[[120 120 140 127 127 127 127 127 126 134 117 126]
 [128 127 127 135 130 141 135 129 131 122 142 134]
 [149 148 136 122 123 120 121 149 118 120 122 126]
 [155 156 147 130 130 113 129 147 125 118 109 128]
 [137 133 141 131 131 144 131 133 138 128 131 128]
 [146 151 142 131 128 125 129 145 124 121 125 125]
 [122 125 135 144 142 125 138 125 144 148 118 141]
 [127 125 119 123 122 124 127 131 128 125 128 133]
 [125 125 136 153 150 128 144 117 154 143 135 138]
 [132 133 126 117 116 122 115 132 112 130 123 117]] Answer: 126

[[144 141 156 135 132 125 123 144 132 141 129 128]
 [148 145 133 119 136 118 114 138 127 139 119 143]
 [138 135 120 126 139 125 124 134 144 153 133 134]
 [133 134 129 117 133 120 115 132 120 141 125 137]
 [148 146 127 128 136 126 139 141 129 154 126 126]
 [116 118 120 123 121 128 120 119 127 120 131 131]
 [129 131 120 117 135 130 149 129 125 141 128 135]] Answer: 134

[[121 138 119 131 125 118 136 118 133 121 123 139]
 [132 130 138 129 127 138 137 138 120 136 134 121]
 [121 111 130 114 123 141 105 140 128 137 130 122]
 [128 135 131 133 126 138 140 137 125 133 130 129]
 [133 110 132 117 129 135 111 135 116 134 132 113]
 [125 140 133 134 123 143 142 141 131 137 131 137]
 [125 138 119 133 128 119 137 117 132 121 124 137]
 [132 117 131 124 133 126 121 127 122 126 128 116]
 [131 143 122 137 128 120 142 120 131 122 126 140]
 [133 117 126 121 135 117 115 119 122 120 126 121]
 [130 116 137 118 127 134 113 137 121 133 131 118]] Answer: 122

[[110 113 148 143 142 108 107 136 137 112]
 [140 127 119 120 122 140 138 129 125 130]
 [133 123 116 123 119 117 132 116 120 133]
 [137 131 127 126 127 130 136 127 127 134]
 [133 133 121 127 124 123 136 119 123 139]
 [136 147 107 114 113 133 145 113 117 148]
 [111 101 142 138 138 111 102 136 135 101]
 [130 157 108 118 113 130 146 104 114 156]
 [136 118 135 131 133 132 129 137 133 120]
 [127 126 139 145 136 126 128 118 128 129]] Answer: 133

[[108 115 128 154 136 125 119 142 130 134 153 114]
 [143 135 128 134 128 141 128 106 138 115 156 126]
 [128 139 135 136 126 139 140 104 128 112 154 128]
 [119 128 106 131 128 138 152 128 113 142 136 110]
 [116 135 150 146 148 133 125 128 128 121 128 123]
 [134 120 128 102 115 125 155 118 138 117 128 142]
 [128 131 128 128 128 117 117 147 104 149 118 141]] Answer: 128
---
131  107  140  120  137 out 131

127  134  130  139  124  127  119
118  134  125  117  139  106  116
out 125

151  148  115  139  140  138  136 out 115

146  123  138  129
146  143  130  101
146  123  137  132
out 101

124  128  128  129  106  127  119 out 128

125  118  128  127  127  126  124
138  149  127  137  119  123  155
out 127

123  131  126  132  157  103  141 out 126

155  136  123  126  122  120  138 out 123

105  125  107  125
142  109  147  135
134  115  141  129
out 135

121  152  157  130  149 out 121
---
[[132 122 124 126 120 131 129]
 [127 151 122 136 129 145 121]
 [136 129 150 123 133 120 130]] --> 121

[[129 129 122 128 125 124]
 [130 130 116 127 123 121]
 [132 132 103 127 117 112]] --> 121

[[102 135 139 118 136 111 104]
 [138 125 125 109 124 145 143]
 [109 124 125 130 129 113 158]] --> 143

[[135 113 120 119]
 [142 118 129 123]
 [134 106 121 121]] --> 123

[[121 146 132 108 128 146 124]
 [148 113 118 150 124 109 146]
 [119 107 157 120 106 156 125]] --> 146

[[124 140 124 148 121]
 [126 142 135 144 134]
 [133 151 137 144 137]] --> 134

[[145 150 130 149 151 151 129]
 [128 128 135 126 129 122 134]
 [112 132 130 131 106 129 129]] --> 134

[[114 152 125 116 134 119]
 [108 152 142 122 131 117]
 [150 116 153 128 156 142]] --> 117

[[126 117 139 133 136]
 [116 100 128 117 117]
 [128 123 148 131 133]] --> 117

[[141 149 122 120]
 [105 114 137 137]
 [143 107 122 105]] --> 137
---
[[117 127 146 135 118 118 140]
 [136 125 113 116 127 137 107]
 [114 125 147 123 104 131 118]] Out: 117, 118

[[108 127 120 146 117]
 [106 127 119 148 116]] Out: 108, 116

[123 127 106 131 133 118] Out: 123, 118

[113 113 117  99 128 122] Out: 113, 122

[124 110 148 127 154 129] Out: 124, 129

[[129 121 132 120 152 121]
 [116 105 104 153 149 115]
 [104 150 108 150 111 128]] Out: 129, 128

[130 104 148 131 121 124] Out: 130, 124

[[128 125 101 122 127]
 [121 128 146 125 126]
 [121 131 151 129 130]] Out: 128, 130
---
((141, 114, 118, 122, 150, 126), (120, 153, 131, 127, 130, 118), (111, 123, 136, 139, 116, 142)): 139
((130, 132, 124, 124, 126, 116, 126), (133, 153, 135, 133, 118, 108, 144), (123, 139, 123, 128, 126, 119, 129)): 126
((115, 111, 146, 134, 138, 121, 101), (143, 123, 129, 145, 137, 147, 132), (135, 120, 135, 117, 120, 134, 122)): 120
((142, 122, 133, 136), (111, 143, 137, 107), (139, 133, 123, 136)): 133
((155, 114, 135, 144, 131), (135, 138, 104, 127, 130), (137, 99, 143, 140, 128)): 143
((131, 117, 120, 121, 119), (123, 107, 130, 105, 106), (144, 123, 106, 152, 128)): 106
((119, 115, 105, 135, 139), (130, 109, 101, 142, 131), (131, 105, 106, 139, 132)): 106
((112, 125, 123, 125, 104, 145, 144), (112, 124, 156, 132, 112, 120, 143), (102, 124, 132, 137, 121, 143, 144)): 121
((130, 125, 133, 102, 121, 126), (139, 117, 136, 138, 117, 134), (131, 138, 139, 152, 136, 149)): 152
---
[[125 115 130 137 151]
 [122 134 125 132 119]] out 151

[[126 134 128 122 139 128 133]
 [132 121 131 141 130 115 125]
 [136 139 134 106 155 140 122]] out 125

[[109 108 138 122 146 120 132]
 [130 105 110 115 141 140 141]
 [131 110 111 120 123 142 142]] out 141

[[130 119 109 118 116 142]
 [144 130 112 134 108 132]
 [150 135 136 108 114 105]] out 132

[[117 152 119 133 124 126 148]
 [113 156 134 137 123 130 133]
 [114 139 130 132 132 124 146]] out 133

[[101 120 131 130 130 135 147]
 [121 114 138 123 132 138 146]] out 147
---
127  146  148  127  145  127  127  127  127  128  134  127
127  130  132  127  128  127  127  131  131  127  127  127
128  128  128  128  128  128  129  127  152  127  128  128
153  127  127  155  128  148  128  138  128  128  127  142
127  127  127  127  127  128  130  127  129  131  127  129
127  128  129  127  134  127  130  128  127  131  137  127
128  127  127  127  127  130  131  127  127  135  127  133
--> 127

140  146  123  125  140  115  134  111
139  136  121  129  130  125  140  156
140  157  122  126  121  126  130  123
115  146  131  127  143  131  134  142
152  125  118  132  132  125  129  148
--> 111

137  137  101  127  122  120  138  124  129  144  129  144  105
142  140  120  127  129  125  142  129  128  125  129  125  121
141  142  151  126  128  140  140  127  126  112  138  114  148
119  119  145  126  120  135  118  120  128  144  129  143  145
129  130  130  133  141  127  128  138  123  136  128  136  127
--> 105

132  132  132  123  130  141  136  132  129  137  145  148  139  138
105  122  127  142  120  115  124  130  125  113  120  118  118  126
117  112  123  143  122  123  124  135  127  123  114  115  111  121
114  132  115  134  121  133  134  121  130  139  137  137  136  134
141  123  131  131  138  124  135  124  126  120  120  127  126  122
111  111  111  139  123  115  124  129  126  114  112  119  116  123
129  116  118  131  130  123  122  121  125  116  110  116  121  123
136  125  130  138  134  128  123  136  121  128  124  128  127  130
133  125  123  128  127  135  137  135  125  137  144  128  126  130
131  133  129  131  127  126  120  121  129  120  126  146  136  134
--> 138

127  128  122  131  131  130  131  123  135
105  129  125  130  129  124  123  128  113
105  129  130  132  130  124  126  128  117
116  129  119  129  126  130  123  128  117
127  128  130  125  126  112  129  134  121
127  128  135  125  125  124  126  134  117
138  130  122  129  125  124  129  128  130
127  128  125  131  131  142  127  123  135
143  127  135  126  129  130  134  128  139
121  127  135  126  126  136  124  132  117
121  127  125  126  127  101  131  130  126
127  128  127  126  127  106  131  132  126
--> 135

142  112  129  119  140  149
137  130  122  129  143  147
121  149  116  138  144  136
135  118  131  122  131  138
123  134  126  132  125  122
124  113  139  122  110  115
118  129  133  129  109  108
--> 149

134  138  140  138  129  131  128
137  137  155  138  140  120  127
137  140  154  140  145  128  128
136  133  144  131  127  116  126
135  138  148  140  134  128  127
136  136  148  136  131  120  126
137  134  148  132  129  114  126
134  139  141  139  130  133  128
138  133  156  134  134  110  126
140  136  157  130  147  113  127
--> 128
